array([[ 52,  61, 104,  87, 120, 108,  85,  71,  59,  86],
       [114,  89, 151,  88,  94,  64, 107,  96,  91,  87],
       [127, 129,  50, 110,  78, 103,  87, 104,  98,  63],
       [105,  77, 109,  98,  76,  83, 108,  84,  64,  69],
       [117, 109, 123,  94,  88,  93, 101,  66,  89, 123],
       [102,  72,  89, 110, 117,  84,  94, 113,  94,  64],
       [104,  92, 133, 138, 114,  90,  98, 117,  59, 114],
       [123,  79, 115,  93,  80, 105, 141, 109,  96, 107],
       [123,  95,  71,  91, 117, 126, 115,  83, 124,  86],
       [ 88, 123, 106, 117, 104,  95, 111,  58, 119, 125],
       [123,  93, 109, 122, 103,  73,  79,  76, 125, 159],
       [ 89, 125,  64,  74, 113,  64,  75,  72, 108,  95],
       [ 93, 101, 123,  92,  87,  78, 112,  86,  84,  82]])
Indices start at 1.
Find the bottom-right entry.
82
The bottom-left entry is 93
The entry at row 1, column 1 -> 52
Find the entry at row 3, column 1.
127
The entry in row 1 and column 2: 61
Find the entry in row 1 and column 3.
104
Find the entry just right of 119.
125
Find the entry in row 3 and column 3.
50
Find the entry just right of the smallest entry.
110
The entry at row 2, column 1 -> 114
The entry directly above the smallest entry: 151
The entry directly above 138 -> 110
Find the entry in row 2 and column 2.
89
Find the entry in the top-right corner.
86
The entry just left of the smallest entry: 129
The bottom entry of the column that holds the smallest entry -> 123
Find the entry directly below the largest entry.
95

X =
[[119  62  72 142  72  92  68  37  41]
 [100 115 132 109  88 112  98 141  27]
 [144 134  80 101  99 102 119 138 144]
 [148 147  98 137 130 109  94  91 125]
 [115 100 122  86  75  99 121  95 113]
 [ 48 114  44 147  66  31 118 143 117]
 [ 83 137  67 160  74  71 111  77 120]
 [ 81 138 110 153 103 130 104  99 134]
 [ 90  48 102 105  51 103 114  60 103]
 [169  85  61 111 116 148  88  84 105]
 [ 46  57  77  80 100 134  84  63  78]
 [ 87  66 107 108  67  44  77 116 113]
 [152 153  59  52 106 116 116  46 108]
 [117 109  98  87 155  99  41 142 137]]
Indices start at 1.
The entry at row 2, column 1 -> 100
The entry in the bottom-right corner is 137
What is the entry directly below the smallest entry?
A: 144
The bottom-left entry: 117
The entry in row 3 and column 3 is 80
What is the entry in row 1 and column 1?
A: 119
What is the entry in row 1 and column 2?
A: 62
What is the entry at row 1, column 3?
A: 72
What is the entry just right of 152?
A: 153
The entry at row 3, column 1 -> 144
What is the entry directly above 27?
A: 41
The entry just left of 57: 46
What is the entry at row 3, column 2?
A: 134
What is the maximum?
A: 169
The entry just right of 92 is 68
What is the entry just left of the smallest entry?
A: 141
What is the entry directly above the largest entry?
A: 90

a =
107, 94, 104, 108, 99, 105, 105, 98, 96, 103, 94, 104, 105, 104
97, 104, 98, 98, 104, 97, 101, 105, 104, 102, 101, 97, 99, 102
68, 126, 74, 73, 124, 75, 78, 127, 126, 88, 121, 72, 82, 96
65, 123, 69, 74, 125, 72, 74, 129, 126, 84, 118, 68, 81, 94
100, 100, 100, 101, 101, 98, 103, 103, 103, 102, 101, 100, 103, 100
99, 98, 99, 98, 98, 99, 99, 97, 95, 100, 96, 100, 97, 101
105, 100, 106, 101, 95, 106, 105, 95, 97, 105, 99, 106, 102, 101
42, 141, 49, 59, 148, 52, 56, 152, 146, 72, 136, 47, 70, 95
132, 73, 123, 132, 86, 125, 121, 81, 75, 112, 76, 125, 119, 114
96, 73, 89, 75, 80, 71, 94, 100, 74, 119, 65, 97, 99, 72
132, 81, 133, 121, 75, 124, 131, 75, 80, 120, 87, 133, 121, 104
Find the top entry of the column that holds the largest entry.
Answer: 98
The first entry of the largest entry's row: 42
The entry directly above 89 -> 123
Find the entry directly above the largest entry.
Answer: 95
The third largest entry -> 146
Find the top-left entry.
Answer: 107
The second-last entry, reading row by row is 121
The last entry, reading row by row -> 104
Find the second entry on the diagonal from the top-right corner.
Answer: 99
Find the entry in the bottom-left corner.
Answer: 132
Find the entry directly below the largest entry.
Answer: 81
Find the top-right entry.
Answer: 104
The entry just left of 69: 123
The second entry, reading row by row: 94
The 3rd entry on the main diagonal -> 74
The entry just left of 146: 152
Find the third entry on the diagonal from the top-right corner.
Answer: 72
The bottom entry of the column that holds the largest entry -> 75
The entry just right of the smallest entry is 141
Find the last entry of the largest entry's row.
Answer: 95
The fourth-last entry, reading row by row: 87
Find the 5th entry from the end, reading row by row.
Answer: 120
Find the 3rd smallest entry.
Answer: 49
Find the smallest entry in the last column.
Answer: 72
The 2nd entry on the main diagonal -> 104
The 3rd-last entry, reading row by row: 133
The entry directly above 78: 101

x =
[[ 98 109 108 116  87  86 103  67  89]
 [104  99  88 100  79 121 106  85  78]
 [ 68 104 131  90  61  85 106  78 109]
 [151  87  91  97  95 120 102 105 102]
 [ 92 105 108  85  74 138 102 121  88]
 [ 64 113  91 117 117 135 104  84 104]
 [ 84  79  84  90 114  92 120 102  90]
 [ 94 113  75  81 102  88  84 120 104]
 [ 95 113 103 121  88  93 101  95 113]
 [115  92 137  63 128 106  99  42  82]
 [106 112  77 135 109 100  95  94  95]
 [127  96  60  60 116 102 120 126  85]
 [122 115  86 139  82  74 122  91  88]
 [ 98 120  92 112  92  95  80  98 104]]
Counting starts at 1.
The entry in row 1 and column 1: 98
The largest entry: 151
The bottom-right entry: 104
The entry directly below the smallest entry: 94
The entry just right of the largest entry is 87
Find the top-right entry.
A: 89
Find the entry in row 1 and column 3.
A: 108
The entry directly above the smallest entry -> 95
The bottom entry of the column that holds the smallest entry -> 98
The entry in row 2 and column 1 -> 104
The entry just left of the smallest entry -> 99
The smallest entry -> 42
Find the entry at row 3, column 1.
A: 68
Find the entry in the bottom-left corner.
A: 98
Find the entry directly above 97.
A: 90
Find the entry in row 1 and column 2.
A: 109
Find the entry in row 3 and column 3.
A: 131
Find the entry directly above 81.
A: 90

119, 146, 129, 71, 86, 88, 95, 90, 105, 85, 108, 97, 109
108, 78, 42, 129, 110, 123, 109, 56, 131, 55, 86, 88, 119
60, 58, 143, 67, 71, 118, 127, 120, 149, 118, 89, 73, 94
59, 92, 121, 79, 91, 58, 117, 121, 144, 87, 147, 96, 70
Counting starts at 1.
The bottom entry of the column that holds the largest entry? 144
The entry at row 2, column 1? 108
The entry just right of 131? 55
The entry directly below 56? 120
The entry in the top-right corner: 109
The entry just right of the smallest entry? 129
The entry at row 1, column 2 is 146
The bottom-right entry? 70
The largest entry: 149
The entry just left of 90 is 95
The minimum: 42
The entry in the top-left corner? 119
The entry directly above the smallest entry? 129
The entry directly above 91? 71
The entry at row 2, column 2? 78
The entry at row 3, column 2? 58
The bottom-left entry? 59
The entry in row 3 and column 1: 60
The entry just right of the largest entry? 118
The top entry of the column that holds the largest entry? 105
The entry just left of 56: 109
The entry directly above the largest entry? 131

W =
99, 100, 101, 88, 95, 96, 102, 103, 96, 94, 100, 103
103, 102, 100, 108, 124, 101, 108, 80, 98, 105, 99, 99
102, 100, 100, 102, 113, 97, 105, 92, 101, 102, 100, 98
91, 105, 101, 82, 44, 99, 90, 142, 112, 90, 101, 107
Indices start at 1.
The entry just right of 88 is 95
The entry just right of 97 -> 105
The entry in the top-right corner: 103
The bottom-right entry -> 107
Give the entry at row 1, column 3.
A: 101
The entry in the top-left corner -> 99
Give the entry in the bottom-left corner.
A: 91
Give the bottom entry of the column that holds the largest entry.
A: 142
The entry just left of the largest entry is 90
Give the entry in row 3 and column 1.
A: 102
The bottom entry of the column that holds the smallest entry is 44
The entry at row 2, column 1 -> 103
The entry at row 2, column 2 -> 102
The entry at row 1, column 2: 100
